In the data rows, zero lies at 4.5, halfway between 4 and 5.
Here are some points, one per row:
tensor([3, 2, 1, 3, 2, 1, 5, 1, 2, 4, 6, 2, 8, 5, 5, 6, 4, 5, 5, 5, 6, 6, 2, 5, 5, 5, 1, 4, 5, 3,
        6, 5])
tensor([5, 5, 7, 3, 5, 3, 5, 5, 5, 5, 3, 3, 7, 4, 4, 3, 7, 5, 4, 4, 3, 3, 6, 3, 7, 5, 4, 5, 4, 4,
        3, 5])
tensor([5, 7, 8, 0, 6, 3, 5, 7, 4, 5, 6, 5, 5, 4, 4, 4, 4, 4, 4, 4, 5, 6, 3, 6, 4, 6, 4, 1, 4, 4,
        3, 8])
tensor([2, 5, 5, 4, 5, 2, 5, 4, 3, 6, 3, 5, 8, 6, 6, 5, 1, 5, 4, 4, 3, 3, 5, 3, 3, 2, 6, 4, 6, 6,
        6, 6])
tensor([3, 6, 5, 5, 2, 5, 3, 4, 3, 1, 4, 5, 4, 5, 3, 2, 3, 1, 3, 6, 5, 6, 6, 3, 5, 4, 7, 3, 6, 4,
        5, 3])
tensor([1, 1, 2, 5, 8, 3, 2, 4, 7, 6, 5, 3, 4, 6, 5, 7, 3, 3, 6, 6, 6, 6, 4, 6, 2, 1, 6, 5, 4, 5,
        4, 5])
tensor([6, 6, 3, 7, 4, 6, 3, 7, 5, 1, 6, 5, 4, 2, 4, 7, 2, 3, 3, 4, 6, 7, 6, 5, 7, 7, 6, 5, 8, 4,
        6, 3])
tensor([5, 5, 4, 1, 7, 5, 2, 5, 0, 6, 5, 3, 2, 3, 3, 5, 3, 5, 6, 5, 6, 0, 5, 3, 5, 6, 5, 3, 3, 5,
        5, 8])
tensor([2, 4, 5, 7, 6, 5, 2, 4, 3, 2, 5, 3, 4, 3, 4, 4, 6, 6, 1, 5, 3, 3, 6, 3, 6, 3, 5, 4, 2, 7,
        6, 5])
tensor([3, 6, 6, 4, 5, 5, 4, 6, 6, 5, 5, 4, 5, 3, 4, 3, 7, 4, 7, 2, 5, 2, 8, 5, 3, 6, 2, 6, 6, 2,
        2, 4])
tensor([4, 3, 3, 2, 3, 4, 3, 4, 7, 7, 6, 6, 6, 7, 4, 4, 5, 9, 3, 6, 6, 5, 7, 5, 5, 2, 5, 4, 5, 2,
        6, 5])
tensor([7, 4, 4, 5, 6, 3, 4, 2, 3, 5, 4, 3, 7, 3, 3, 5, 6, 6, 1, 4, 6, 7, 1, 4, 1, 3, 6, 5, 4, 1,
        2, 4])
tensor([5, 3, 4, 8, 5, 9, 5, 8, 2, 3, 1, 7, 6, 5, 5, 4, 5, 7, 2, 4, 8, 4, 7, 5, 2, 7, 3, 2, 5, 5,
        4, 4])
tensor([5, 1, 6, 2, 6, 6, 6, 7, 7, 5, 6, 3, 4, 3, 8, 3, 8, 3, 3, 5, 4, 2, 0, 6, 7, 5, 2, 5, 5, 5,
        6, 2])
tensor([5, 4, 4, 3, 5, 4, 5, 3, 5, 2, 6, 5, 0, 6, 4, 4, 5, 6, 2, 1, 5, 4, 5, 3, 3, 7, 5, 3, 5, 7,
        7, 3])
tensor([0, 6, 7, 5, 7, 3, 3, 4, 6, 4, 6, 6, 6, 2, 4, 4, 7, 5, 6, 5, 5, 5, 5, 3, 3, 8, 6, 6, 3, 3,
        5, 3])
tensor([7, 3, 5, 5, 1, 3, 3, 1, 7, 4, 6, 5, 6, 2, 5, 5, 6, 4, 4, 4, 5, 3, 8, 4, 3, 5, 6, 5, 5, 5,
        5, 5])
tensor([6, 4, 7, 7, 2, 4, 7, 5, 5, 9, 4, 3, 4, 5, 1, 3, 4, 4, 3, 3, 5, 3, 3, 5, 3, 6, 5, 4, 3, 6,
        8, 3])
tensor([2, 5, 5, 3, 6, 5, 8, 5, 6, 4, 6, 4, 3, 3, 4, 3, 1, 6, 4, 7, 3, 6, 3, 4, 4, 3, 6, 5, 4, 4,
        1, 4])
tensor([5, 4, 6, 5, 3, 2, 4, 3, 5, 4, 5, 1, 7, 3, 4, 2, 5, 6, 5, 5, 3, 6, 8, 6, 5, 3, 4, 3, 1, 6,
        5, 3])
tensor([4, 4, 7, 6, 6, 5, 5, 3, 1, 4, 7, 9, 5, 4, 3, 5, 3, 5, 6, 3, 2, 4, 1, 5, 5, 3, 2, 6, 5, 5,
        3, 6])
tensor([6, 8, 6, 2, 4, 7, 4, 4, 4, 8, 6, 5, 3, 4, 2, 6, 2, 6, 6, 6, 5, 4, 5, 8, 4, 3, 2, 6, 5, 4,
        5, 4])
tensor([5, 6, 5, 7, 3, 6, 6, 8, 4, 2, 8, 4, 6, 6, 5, 4, 3, 3, 4, 6, 6, 3, 5, 2, 3, 1, 4, 6, 4, 5,
        6, 5])
tensor([3, 5, 2, 2, 7, 3, 4, 4, 5, 5, 4, 6, 6, 6, 3, 3, 4, 2, 2, 4, 3, 6, 7, 8, 4, 5, 1, 7, 5, 7,
        4, 4])
tensor([6, 2, 4, 7, 5, 4, 8, 6, 3, 5, 6, 5, 2, 6, 3, 4, 4, 7, 6, 5, 4, 7, 6, 4, 6, 9, 5, 4, 5, 2,
        6, 4])
tensor([3, 7, 9, 2, 5, 8, 5, 4, 3, 4, 3, 4, 5, 6, 4, 7, 3, 1, 5, 3, 3, 4, 4, 7, 5, 6, 7, 7, 4, 3,
        5, 6])
tensor([5, 4, 8, 7, 1, 5, 5, 2, 3, 5, 5, 3, 3, 4, 9, 3, 7, 3, 3, 4, 6, 8, 7, 6, 5, 3, 7, 5, 4, 5,
        4, 7])
tensor([6, 4, 5, 5, 6, 6, 5, 5, 7, 9, 3, 5, 4, 2, 8, 4, 4, 4, 4, 6, 4, 6, 4, 1, 6, 6, 3, 5, 5, 5,
        7, 3])
tensor([5, 5, 2, 4, 3, 3, 5, 5, 5, 5, 4, 4, 4, 5, 7, 4, 3, 7, 5, 5, 4, 5, 3, 6, 2, 6, 6, 8, 1, 6,
        3, 7])
tensor([6, 7, 5, 3, 7, 5, 5, 6, 2, 3, 4, 3, 4, 5, 7, 6, 3, 6, 6, 5, 2, 4, 5, 6, 1, 3, 3, 4, 7, 3,
        5, 3])
tensor([4, 3, 3, 3, 5, 5, 4, 5, 3, 4, 2, 3, 5, 4, 3, 4, 3, 4, 5, 3, 1, 4, 7, 5, 7, 5, 3, 6, 6, 4,
        3, 9])
tensor([7, 3, 6, 5, 3, 5, 5, 4, 4, 5, 7, 6, 6, 4, 5, 5, 5, 1, 6, 6, 4, 4, 5, 4, 5, 6, 6, 2, 6, 9,
        4, 2])
tensor([6, 8, 2, 6, 3, 3, 5, 6, 3, 4, 6, 4, 3, 4, 3, 4, 7, 1, 7, 3, 7, 6, 6, 2, 4, 3, 4, 5, 5, 5,
        5, 6])
tensor([4, 6, 3, 5, 6, 1, 6, 3, 4, 5, 2, 6, 4, 6, 5, 1, 6, 6, 5, 5, 7, 6, 2, 7, 6, 2, 8, 6, 7, 5,
        7, 5])
tensor([3, 6, 2, 8, 3, 7, 5, 3, 7, 3, 7, 6, 5, 5, 5, 6, 6, 5, 4, 0, 3, 3, 4, 6, 5, 4, 6, 3, 3, 3,
        6, 5])
tensor([7, 5, 5, 7, 6, 0, 2, 4, 6, 4, 3, 5, 4, 4, 6, 3, 4, 2, 5, 8, 4, 1, 4, 6, 4, 5, 5, 2, 3, 1,
        4, 4])
tensor([5, 4, 6, 4, 3, 5, 5, 6, 8, 3, 3, 4, 2, 7, 4, 7, 8, 5, 5, 6, 3, 5, 3, 2, 2, 4, 3, 2, 6, 6,
        7, 7])
tensor([6, 5, 6, 3, 6, 6, 5, 3, 7, 2, 3, 5, 7, 6, 4, 3, 2, 7, 7, 3, 6, 4, 3, 5, 6, 5, 3, 4, 5, 6,
        3, 7])
tensor([4, 2, 6, 7, 5, 8, 2, 3, 4, 7, 3, 1, 3, 8, 4, 3, 6, 2, 4, 4, 5, 5, 3, 3, 4, 6, 3, 3, 6, 4,
        5, 3])
Along one direction, these points spread out more than along any other. Take the direction at right angles to it along which they spread out most. Go by this last direction. For each point below, how far along it does it lie, from 0 to 99? 50 is the average, and the first point above lies past it. One standard deviation of the points above along it is 16.
tensor([5, 6, 3, 2, 5, 5, 7, 4, 4, 4, 5, 5, 3, 7, 5, 3, 2, 4, 5, 2, 4, 3, 4, 7, 7, 3, 4, 4, 5, 2,
        3, 2]) 42
tensor([6, 2, 4, 6, 5, 6, 7, 5, 3, 1, 3, 6, 4, 3, 0, 6, 6, 4, 5, 7, 4, 6, 6, 4, 6, 3, 4, 5, 4, 5,
        6, 5]) 43
tensor([5, 6, 6, 7, 4, 3, 5, 5, 5, 7, 7, 4, 6, 5, 5, 8, 5, 6, 4, 4, 4, 1, 6, 4, 7, 5, 5, 3, 5, 5,
        0, 4]) 46
tensor([3, 7, 2, 5, 0, 3, 0, 4, 4, 4, 2, 2, 3, 6, 5, 5, 6, 8, 4, 6, 3, 5, 0, 5, 5, 5, 4, 6, 4, 6,
        1, 4]) 69
tensor([4, 8, 2, 5, 5, 5, 6, 4, 3, 3, 4, 7, 6, 7, 7, 6, 6, 3, 5, 6, 5, 6, 7, 2, 6, 6, 4, 4, 2, 4,
        5, 3]) 48
tensor([5, 3, 2, 4, 4, 7, 3, 6, 6, 8, 5, 5, 5, 1, 6, 4, 6, 3, 6, 2, 2, 7, 0, 3, 4, 4, 6, 1, 4, 5,
        5, 5]) 51
tensor([9, 5, 5, 3, 6, 5, 1, 5, 5, 4, 4, 5, 6, 7, 4, 5, 3, 6, 3, 3, 5, 7, 2, 4, 6, 5, 5, 8, 2, 5,
        3, 5]) 51
tensor([4, 2, 6, 4, 1, 2, 5, 8, 5, 4, 1, 8, 1, 5, 5, 6, 4, 3, 5, 2, 6, 4, 6, 4, 4, 3, 3, 5, 3, 4,
        5, 2]) 44
tensor([5, 1, 2, 2, 3, 5, 5, 4, 3, 5, 4, 4, 6, 6, 3, 5, 7, 7, 7, 7, 4, 2, 4, 5, 2, 3, 9, 6, 6, 3,
        4, 3]) 68
tensor([3, 4, 3, 6, 4, 5, 9, 2, 5, 4, 3, 4, 4, 2, 4, 6, 7, 3, 3, 6, 7, 1, 4, 4, 4, 5, 3, 4, 4, 6,
        4, 5]) 52
